In the rows, zero is written as 128.
Each named move below is a turn or a mirror, shown by a few rows before and after it. Which moves, in which order, take the first row of each later pair to the second? The first pair is answered.
P (before -> after):
[128 139 141 109 138 152 111 125 115 116 140 130 138]  ->  [118 129 138 122 121 134 107 113  97 144 136 131 126]
[125 131  99 153 110 116 128 114 101 171 154 105 107]  ->  [144 155 102 112 151 157 140 139 136  93 163  99 140]
[120 108 146 143 117 105 114 115 122 152 116 140 120]  ->  [137 125 150 118 145 130 122 134 149  97 121 131 149]
A (before -> after):
[125 159 126 120 119 115 133 155 131 113 152 129 121]  ->  [115 139 125 136 114  96 146 148 142 127 135 135 109]
[ 84 119 130 143 135 104 124 123 123 143  99 124 110]  ->  [102 146 153 115 150 134  95 141 113 114 111 123 136]
[125 141 111 132 119  90 117 108  96 123 115 146 113]  ->  [132 146 124 120 122 100 106 116  94 111 113 148 126]
B (before -> after):
[141 144 150 127 159 129 145 113 167  74 154 137 156]  ->  [143 155 128 128 145 132 142 111 146  92 185 115 151]
[120 128 121 129 141 141 142 141 136 115 135 114 129]  ->  [120 128 120 121 141 138 146 141 140 109 135 116 129]
[169 118 149 135 116 145  68 118 118 136  65 174 110]  ->  [168 144 115 143  94 157  61 112  82 161 123 142 103]
L (before -> after):
[110 124 143 150 115 110 151 107 116 158 109 155 142]  ->  [118 127 160 138 123 118 133 111 113 145  99 165 152]
[124 135 158 136 144 130 116 134 164 101 101 149 142]  ->  [131 165 152 133 122 143  85 136 119 120 143 129 136]
[128 126  99 140 138 117 181 112 157 125 136 122 129]  ->  [141 124 144 111 154 135 144 132 159  98 101 146 147]
Pairs:
(two moves a pair)
[106 133 145 139 136 113 138 121 118 145 138 114 119]  ->  [112 141 153 126 143 130 121 128 113 133 148 114 133]	A, A
[106  84  57 152 113 104 174 115 125 203 137  93 127]  ->  [146  97 160  75 166 164  93 166 146 106  81 137 195]	B, A
[109 144 149 125 121 146 109 144  95 142 116  95 111]  ->  [105 124 159 130 122 135 109 136 105 148  98 106 105]	A, A
[130 143 138 122 122 142 112 134 114 141 146 126 139]  ->  [127 137 116 129 134 139 146 130 142 127 149 116 138]	L, P
[132 106 151 137 116 132  48 147  97 151 160 114 134]  ->  [108  71 109 169 119  87 128 127 153 163 137 114 111]	A, L
[115  93 103 167 109 101 174  81 119 131  99 161 115]  ->  [143 130 149 130 107 141  80 100  59 125 124 160 139]	L, L
[105 141 135  96 101 103 109 139 105 136 126 114 112]  ->  [106 142 124  87 120 111 139 151 140  98 130 107 125]	L, P
[138 146 118 116 127 149 130 137 125 107 163 111 145]  ->  [121 108 135 143 106 110 126 115 119 156 119 137 118]	B, P
[163 169 143  79 146 183 112 161 120  83 172 113 167]  ->  [131 151  78 141  98 134 164 117 100 173 207  84 113]	L, P
[149 126 112 161 150 137 172 139 120 122 138  91 129]  ->  [142 100 129 176 141 117 171 129 125 143 108 107 114]	B, P
[136 122 147 112 143 135 126 133 147  95 101 146 141]  ->  [140 145 136 126 111 140  96 122  87 143 142 131 127]	L, P
[145 161 119 103 145 163 114 144 121  93 175 100 146]  ->  [109  92 107 158 132  98 179 112 165 138 111 127 108]	A, B
[125 152  99 104 164 137 120 120 131 100 136 132 156]  ->  [108 111 122 127 139  99 117 105 122 145  92 157 134]	P, B
[137 146 128 119 127 140 116 139 103 128 145 121 133]  ->  [128 136 106 130 129 130 151 137 126 124 150 110 127]	L, P
[109  76 138 163 130  95 139 105 149 137  65 141 106]  ->  [146 163 139 108 139 172  75 142  93  93 156 105 149]	A, B
[112 165 136  94 118 157 117 133 140  98 126 117 161]  ->  [ 94 122 141 118 108 119 142 115 161 126  78 138 139]	A, A
[120 100 155 137 121 108 140 130 155 128  70 153 123]  ->  [126 144 123 143  93 128 102 127  83 171 144 110 111]	L, L
[120  95 136 138 141 117 155 131 162 118  92 146 126]  ->  [140 148 141 117 121 148  86 141  85 137 147 124 134]	L, B
[108 124 153 129 123 119  87 130 119 163 104 155 123]  ->  [104 144  94 150 127 117 138 122 129 164 156 117 117]	A, L
[115  96 126 133 130 113 145 134 114 134 117 158 134]  ->  [127 110 139 118 136 128 122 144 110 119 118 161 146]	L, P
[134 156 124  89 171 141 125 152 127 139 153 140 136]  ->  [128 156 110 100 165 135 134 150 122 153 163 131 132]	B, L
[120 118 136 132 129 121 127 127 144 126 111 136 118]  ->  [123 138 117 124 133 141 127 135 139 113 143 114 122]	B, P
[119 131  96 154 120 125 143 127 103 148 161 116 104]  ->  [139 140 138 114 154 154 116 151 127  84 132 141 141]	B, A
[109 124  73 170  90  92 140 108 105 171 144 122  66]  ->  [125 108 125 125 155 121 155 144 190  65  73 160 115]	B, P
[132 115 163 135 134 130 105 133 149 119  98 122 147]  ->  [126 135 111 147 132 137 143 130 155 120 150  86 141]	A, L
[100 119 154 177  91  81 103 101  64 206 110 143  70]  ->  [123 186 131 141 103 138  78 124  36 170 187 103  97]	A, A
[144 133 126  97 161 141 116 145 138  83 154 108 137]  ->  [118  84 123 144 125  84 134 114 132 147 112 127 101]	P, L
[146 124  85 148 104 154 167 106 152 102 124  72 106]  ->  [161 118 145 112 121 171 119 129 151  70  82 109 138]	B, L
[132 167 102 123 100 146  80 110  52 158 196 102 118]  ->  [139 146 133  81 175 164 135 144 166  37 126 128 165]	A, P
[138 140 129 117 115 151  82 125  94 169 152 123 135]  ->  [113  87 120 143 131 112 152 112 166 157  96 150 126]	L, B
[134 117 129 144 120 111 114 111 116 162  99 132 110]  ->  [149 157 111 118 136 148 115 131 122 119 148 104 137]	P, B
[136 149 112 124 157 147 144 142 147  78 163 109 133]  ->  [110 115 111 168 110 102 133 107 110 168 137 124  90]	B, P
[114 116  90 166 128 113 156 121 143 140 129 121 117]  ->  [122 101 136 151 135 112 129 126 148 134  88 153 126]	L, P
[114 106 118 162 102  97 123 114  94 192  97 130 102]  ->  [142 169  94 110 153 169 132 155 118  88 159  89 155]	P, B
[165 131 144 111 107 142  83 135  88 155 121 172 116]  ->  [174 149 141  97 126 158  87 149  98 123 136 166 133]	P, B
[148 128 162 105 149 149  96 143 137 101 110 145 151]  ->  [117  92 119 153 126 101 157 110 154 151 105 139 110]	A, A
[141 147 102 149 155 136 131 115 115 140 165  98 130]  ->  [129 113 104 162 162 108 156 107 150 144 127 117 117]	L, P
[124 116 140 128 152 122 135 134 135 111  72 160 146]  ->  [129 160  88 128 149 144 151 137 114 109 146 112 148]	A, L
[113 104 184 129 115  92 101  94 107 188  58 143 125]  ->  [112 165  89 146 105 112 153  94  92 187 180  66 117]	A, L
[135  86 131  88 171 139 112 127 153 114 104 141 154]  ->  [142 114 117  98 139 144  78 115  88 161 149 120 137]	L, P
[113 124 143  79  93 151  76 106 130 165  76 169 134]  ->  [109 113 136  92  89 141  89  98 140 169  63 167 128]	L, B
[117 141 103 125 132 137 147 122 124 122 144 109 142]  ->  [117 130 105 129 135 137 153 122 137 121 134 112 141]	L, B
[134 130  96 156 114 124 171 132 133 149 157 124 131]  ->  [154 124 163 119 135 143 122 149 136 114 109 160 161]	B, L
[125 106 146 142 120 106 106 112 131 150  95 139 109]  ->  [123 107 129 153 120  99 125 106 136 150 101 132 105]	B, L
[105 131 125 123 145 137 123 142 134 112 141 142 143]  ->  [107 125 143 129 129 129 108 134 121 133 132 152 135]	P, A
[133 141 106 131 141 161 130 159  95 135 158 104 115]  ->  [126  91 152 136 144 131 131 153 127 142  84 147 112]	A, L
[138 115 102 138 130 127 182 134 161  94 135 116 134]  ->  [128 114  89 157 106 113 180 123 135 137 146 112 114]	B, P
[126 139 125 129 109 128 120 125 111 138 142 113 118]  ->  [122 128 120 132 131 123 147 127 148 109 126 114 124]	L, P
[112 103 119 147 130 118 163 125 156 133  97 129 114]  ->  [133 150 122 125 116 155  99 135  93 144 154 107 128]	L, B
[142 127 143 129 139 126 104 135 111 150 110 135 147]  ->  [136 125 136 139 129 117 111 127 108 161 114 129 138]	L, A
[115 143  73 144 123 118 187 118 149 127 163 102 119]  ->  [104  93 127 152 111  87 160 107 148 155  90 147 104]	L, P
[123  72 128 126 128  82 121 117 132 116  67 192 116]  ->  [150 136 137  89 125 137  51 135  74 104 129 170 141]	P, L
[132 154 141 111 140 153  91 135 101 111 142 122 151]  ->  [118 131 127 145 111 116 103 113  87 163 138 125 120]	P, A
[146 135 132 140 110 119  78 111  92 179 140 117 111]  ->  [154 116 168 109 153 131  88 131 150 116  87 147 141]	B, P
[132 165 140 103 116 156 108 143 125 125 137 130 122]  ->  [121 134 143 121 126 134 145 137 168 120  97 147 117]	L, B
[138 123 121 103 149 123 129 137 159 124  80 135 101]  ->  [146 156  92 100 149 144 129 142 134 119 132 106 106]	A, L
[113 135 141 146 112 144 103 132  95 143  96 141 113]  ->  [115 162 113 141 118 164 117 137  93 125 134 114 119]	P, L
[146 131 172 115 108 147 110 122  91 135 115 146 140]  ->  [127 115 143 146  92 117 144 104  96 165 115 140 116]	A, A
[146 145 146 105 142 157 110 153 124  79 132 113 151]  ->  [115  97 110 163 109  95 159 115 136 147 108 118 103]	L, A
[128 137 107 150 117 105 153 128 132 141 144 118 101]  ->  [148 144 159 117 135 128 100 145 119 109 118 140 125]	L, L
[135 128 132 116 162 155 130 145 139  97 137 113 146]  ->  [119 108 111 139 154 129 165 125 157 119 131 110 128]	A, B
[117 123 109 127 126 142 155 145 151  99 105 104 129]  ->  [115 112 125 144  92 131 118 131 103 147  99 116 112]	L, P
[119 133 145  96 150 141 141 164 117  87 107 176 168]  ->  [123 149 140 106 126 142 103 154  62 132 134 169 152]	P, A
[115 145 149 115 106 126  89 136  79 152 138 160 118]  ->  [125 168 129  94 137 154 112 154 114  96 161 138 140]	A, P
[128 169 159  79 127 148  78 137 101 109 132 128 125]  ->  [120 141 179  88 117 121  76 126 100 134  95 150 114]	P, B
[120 129  81 132 146 130 149 124 136 114 156 112 120]  ->  [132 118 147 108 147 136  88 132 120 108 106 151 138]	A, L
[133 138 110 147 126 120 166 131 150 123 133 129 118]  ->  [136 125 139 150 115 102 135 126 130 149 106 153 114]	L, P
[127 142 138 111 130 148 102 142 105 127 128 132 135]  ->  [113 133 110 139 118 128 134 127 111 159 135 121 116]	P, L
[142 139 119  77 121 114  92 143 132 156 178  99 108]  ->  [126  93 140  94 124  80 112 134 166 160 115 135  95]	A, L
[155 133 147 105 131 145 110 132 113 107 121 157 158]  ->  [152 154 109 115 121 143 121 129  96 124 169 131 146]	L, P
[113  76 126 134 118 114 133 131 135 140 113 145 142]  ->  [123  96 133 127 110 125  94 133  99 149 132 141 146]	A, P
[129 109 128 140 120 117 113 107 115 155 112 142 109]  ->  [136 139  94 125 142 138 147 122 137 115 149 115 128]	P, A
[128 127 125 126 139 126 144 128 140 106 124 130 145]  ->  [125 130 110 139 129 124 146 121 129 126 140 117 131]	L, A
[133 137 122 117 137 133 148 130 139 106 139 128 130]  ->  [138 131 142 111 136 131 134 135 135 106 123 145 136]	A, L
[127 119 179 101 151 148 103 154 126 111 129 148 156]  ->  [117  96 154 117 161 134 155 146 168 102 120 144 148]	A, B
[123 138  99 124 151 140 164 122 152  94 160 114 133]  ->  [111  96 125 144 137 107 160 106 156 126 102 152 111]	P, B
[130  91 170 142 150  95 156 108 129 133  95 149 132]  ->  [146 129 172 125 134 122 102 117  67 150 144 131 143]	L, B
[137 118 163 111 139 138 124 127 147 111  93 141 137]  ->  [139 136 168 102 126 147  98 133 117 122 111 131 135]	L, B
[137 134 131 140 115 145  84 138  90 154 130 138 103]  ->  [143 122 158 124 139 150  92 149 126 116  96 156 120]	B, P
[141 146 107 126 144 146 131 130 135 118 139 130 154]  ->  [132 126 113 151 121 125 127 114 119 161 124 142 130]	B, P
[156 154 149 104 135 156  93 151  94 103 117 145 134]  ->  [140 110 150 123 145 129 135 142 143  98  69 165 120]	L, B
[111 106 108 124  99 108 141 132 124 135  90 154 118]  ->  [127 148  94 109  99 137 122 142  91 129 142 124 125]	A, L
[149 147 156  90 160 141 169 181 131  44 130 116 144]  ->  [115  87 166 153  96  67 157 134  84 161  85 147  84]	P, B
[138 158 142  92 121 129  99 105  77 139 160 130 132]  ->  [133 153 103 101 150 127 171 110 139  98 167 113 136]	L, P
[119 137 106 132 120 125 139 128 112 146 158 104 108]  ->  [115 123 125 139 115 113 126 121 105 160 139 118 100]	A, B
